Q: [144 139 117  98 134]
A: 117

Q:
[[155 154 101 102]
 [135 135 121 121]]
A: 101

Q:
[[119 144 121 129 144 121 148]
 [119 144 121 129 109 124 123]
 [119 144 121 129 149 123 141]]
A: 121

Q: [143 149 152 127 121 121 120]
A: 152

Q:
[[118 136 125 144]
 [118 126 129 152]
 [119 121 133 150]]
A: 125

Q:
[[125 134 150 128 128]
 [130 119 115 127 123]
 [126 131 136 127 126]]
A: 150

Q: [137 126 117 151 152]
A: 117

Q: [125 144 139 153]
A: 139

Q:
[[138 133 124 132]
 [127 123 104 129]
 [124 124 127 125]]
A: 124

Q: [100 101 101 156]
A: 101
---
[[108 131 144 129 145]
 [123 133 126 127 133]
 [101 136 136 130 132]] ==> 136

[[150 142 126 122 138]
 [125 127 129 126 143]
 [149 139 132 113 138]] ==> 132

[[132 107 143 124 142]
 [148 128 135 130 138]
 [122 122 134 121 143]] ==> 134

[[119 129 149 126 129]
 [119 124 147 127 130]
 [116 130 154 125 131]] ==> 154

[[123 100 128 130 143]
 [120 118 123 134 143]
 [128 128 118 143 141]] ==> 118

[[119 152 137 119 154]
 [126 102 131 126 102]
 [133 109 124 133 108]] ==> 124

[[144 157 142 126 118]
 [142 135 145 107 107]
 [131 124 123 130 130]] ==> 123
---
[[150 109 109 107 147]
 [112 142 142 144 114]
 [134 122 121 122 134]] => 114

[[105 114 157 151 140]
 [109 112 152 148 132]] => 140

[[145 124 144 137 151 112]
 [138 137 124 139 120 102]] => 112

[[120 121 131 139 128 138]
 [122 123 128 138 124 138]
 [138 117 152 111 121 122]] => 138

[[156 118 113 116]
 [154 115 109 112]
 [ 99 141 147 142]] => 112

[[133 141 140 145 136]
 [150 123 113 137 146]
 [119 134 138 136 114]] => 146

[[125 107 124 130 133]
 [132 137 120 124 135]
 [137 119 113 135 130]] => 135

[[119 149 152 113 108 154]
 [109 119 147 132 123 141]] => 154

[[123 132 129 129 127 127]
 [148 157 129 128 123 107]
 [120 130 128 130 129 124]] => 107

[[128 111 117 112 120 148 127]
 [129 108 111 105 119 154 127]] => 127
---
[105 124 139 111] --> 139

[[133 158 102 128 142]
 [100 138 123 123 134]] --> 102

[150 108 154 110] --> 154

[[124 124 132 132]
 [154 153 102 103]] --> 132

[150 108 143 131 138 143 125] --> 143

[124 125 126 139 118 148 107] --> 126
---
[116 133 137 155 145 134 142] → 116
[143 132 148 153] → 143
[155 155 153 104] → 155
[107 145 112 110 142 141] → 107
[123 129 129 155 147] → 123
[106 103 107 106] → 106
[101 153 155 157] → 101
[104 149 142 102 147] → 104
[151 148 122 140 122 130  99] → 151
---
[[125 113 136 132 149 128 116]
 [119 121 124 114 126 135 109]
 [134 143 105 132 111 106 133]]: 124

[[120 130 123 131 115]
 [127 134 151 131 110]]: 151

[[132 124 134 125 107 134 129]
 [124 139 133 124 126 120 132]
 [133 130 130 129 145 128 129]]: 133

[[141 104 145 115 157 145 129]
 [149 108 144 128 143 148 146]
 [132 107 155 144 129 122 126]]: 144

[[123 104 109 123 128]
 [122 106 110 134 126]]: 110

[[152 133 131 138 135]
 [120 131 146 127 144]]: 146

[[123 128 131 136 130]
 [127 116 136 131 118]
 [128 114 131 102 137]]: 136
---
114  153  115  135  111
106  142  132  136  147
119  145  127  133  113
-> 113

139  128  112  124  119
128  114  137  107  115
152  110  148  138  120
-> 120

118  128  104  134  130  117
133  128  141  124  127  134
131  127  135  125  127  131
-> 131

130  127  129  118  123  112
130  123  133  116  118  107
147  119  134  111  135  129
-> 129

144  123  117  136  139
155  120  111  148  144
124  125  133  130  129
-> 129

123  124  123  129  136
103  106  107  151  149
141  135  134  130  118
-> 118
---
array([[121, 138, 132, 113, 150],
       [138, 124, 135, 127, 121]]) 113

array([140, 130, 107, 123, 137, 114]) 137

array([117, 115, 119, 154]) 119

array([149, 103, 147, 133, 134]) 133

array([[138, 110, 145, 117],
       [ 99, 127, 115, 127],
       [140, 115, 122, 121]]) 145

array([[115, 130, 133, 127],
       [156, 134, 127, 136]]) 133

array([[138, 127, 122, 108, 127, 117, 124],
       [138, 128, 121, 107, 126, 116, 124]]) 117

array([101, 151, 111, 113, 122]) 113
---
[[128 118 140 145 134 113 127 109 128 127]
 [142 107 123 135 128 136 130 134 133 148]
 [124 123 135 130 140 144 128 126 101 121]
 [129 123 138 126 156 131 115 120 124 140]
 [114 140 149 125 133 137 137 129 118 118]] 118

[[130 137 137 113 109 147 118]
 [146 124 145 143 137 142 136]
 [132 122 126 116 106 141 110]
 [128 110 112 149 138 138 129]
 [114 123 144 138 123 107 116]] 137

[[116 128 119 143 127 125 130 128 137 130 133 127 117 119 122 124]
 [118 122 116 128 123 125 131 138 128 128 122 123 123 123 115 128]
 [139 143 126 114 128 131 125 114 112 109 128 136 138 141 128 132]
 [137 129 128 124 132 130 128 128 143 145 145 138 127 127 128 126]
 [130 128 136 123 130 134 125 128 125 128 129 123 129 128 128 132]
 [128 128 128 111 124 128 139 109 132 140 120 133 147 142 128 131]
 [121 124 111 141 127 123 130 128 135 120 134 136 118 124 120 121]
 [126 121 119 145 120 118 144 155 128 127 123 126 119 123 124 120]
 [121 112 128 142 125 117 138 149 142 141 131 128 119 115 127 122]] 128

[[127 132 137 125 132 119 138 126 122 131 126 124 138 119 119]
 [132 125 123 128 115 131 128 129 127 128 132 121 118 128 117]
 [124 124 134 125 128 137 126 130 141 134 124 126 126 126 126]
 [123 134 126 130 133 131 128 127 117 134 124 134 133 125 135]
 [136 119 124 124 129 117 139 126 118 127  98 127 125 127 122]
 [129 131 133 132 127 133 111 128 128 121 132 118 135 127 121]
 [124 132 134 132 133 133 136 129 129 130 138 132 129 124 125]
 [125 121 131 128 127 133 115 128 139 119 104 127 129 133 120]] 132

[[108 132 125 129 116 117 137 126 113 141 122]
 [123 123 128 123 127 133 132 124 125 126 126]
 [134 126 107 150 148 117 133 118 127 116 112]
 [118 131 141 114 111 131 129 133 123 140 136]
 [118 130 138 116 114 131 128 133 124 138 134]
 [131 128 119 136 137 124 130 125 128 121 121]
 [137 131 127 134 132 126 122 131 134 128 130]
 [118 122 118 132 131 125 139 118 119 124 117]
 [108 127 125 125 119 123 139 123 114 135 121]
 [146 126 133 126 137 138 119 131 141 119 136]
 [123 127 113 141 137 118 136 120 121 122 114]] 132

[[152 131 130 150 137 122 118 129 133 128 126 135]
 [139 135 121 135 151 132 118 126 129 113 130 133]
 [135 125 136 125 139 144 118 129 127 120 139 123]
 [116 120 122 124 113 118 150 118 123 133 120 130]
 [128 139 129 128 128 126 115 142 136 130 127 124]
 [135 130 121 133 131 123 121 136 146 119 125 114]
 [126 129 141 130 113 127 126 130 121 150 130 136]
 [136 122 145 125 130 145 118 131 123 131 141 124]
 [122 138 128 129 129 125 129 123 114 139 127 148]] 131

[[115 121 129 130 126 125 114 121 124 123 131 133 113]
 [126 120 127 130 130 123 118 119 120 125 118 121 115]
 [141 131 126 130 129 132 142 118 136 125 133 132 131]
 [122 121 129 131 126 130 135 129 135 135 135 133 132]
 [126 119 127 128 126 120 116 121 122 132 116 135 138]
 [126 126 126 130 130 132 154 120 128 125 131 120 122]
 [112 134 129 126 129 133 127 126 128 130 119 124 132]
 [132 135 129 126 126 134 139 137 138 131 135 135 140]
 [136 128 127 127 129 123 117 121 133 134 111 120 118]
 [137 130 128 127 125 129 136 135 136 134 120 123 110]
 [117 122 129 129 130 124 110 140 121 123 122 123 135]] 121

[[139 141 124 134 137 119 120 139 114 117]
 [122 120 119 142 111 144 127 137 130 129]
 [135 121 141 135 126 129 119 137 103 130]
 [137 133 117 131 139 123 121 142 132 112]
 [118 149 125 135 117 128 117 133 140 121]
 [115 143 133 117 121 120 134 136 121 139]
 [130 122 147 143 129 132 125 107 129 110]
 [140 117 123 137 127 133 109 135 124 141]
 [134 128 112 111 133 145 132 123 121 132]
 [143 115 131 117 120 122 139 148 135 118]] 141

[[110 115 141 130 146 119 153 121]
 [113 126 149 129 137 101 140 123]
 [125 132 126 132 132 128 130 129]
 [118 131 123 134 129 126 134 138]
 [112 128 121 140 137 122 145 142]
 [122 115 110 129 142 142 156 138]
 [119 126 125 132 135 124 140 132]
 [127 118 149 121 135 118 131 114]
 [118 132 145 134 127 101 126 129]
 [128 119 111 127 138 145 150 128]
 [114 118 130 129 139 125 150 133]] 115
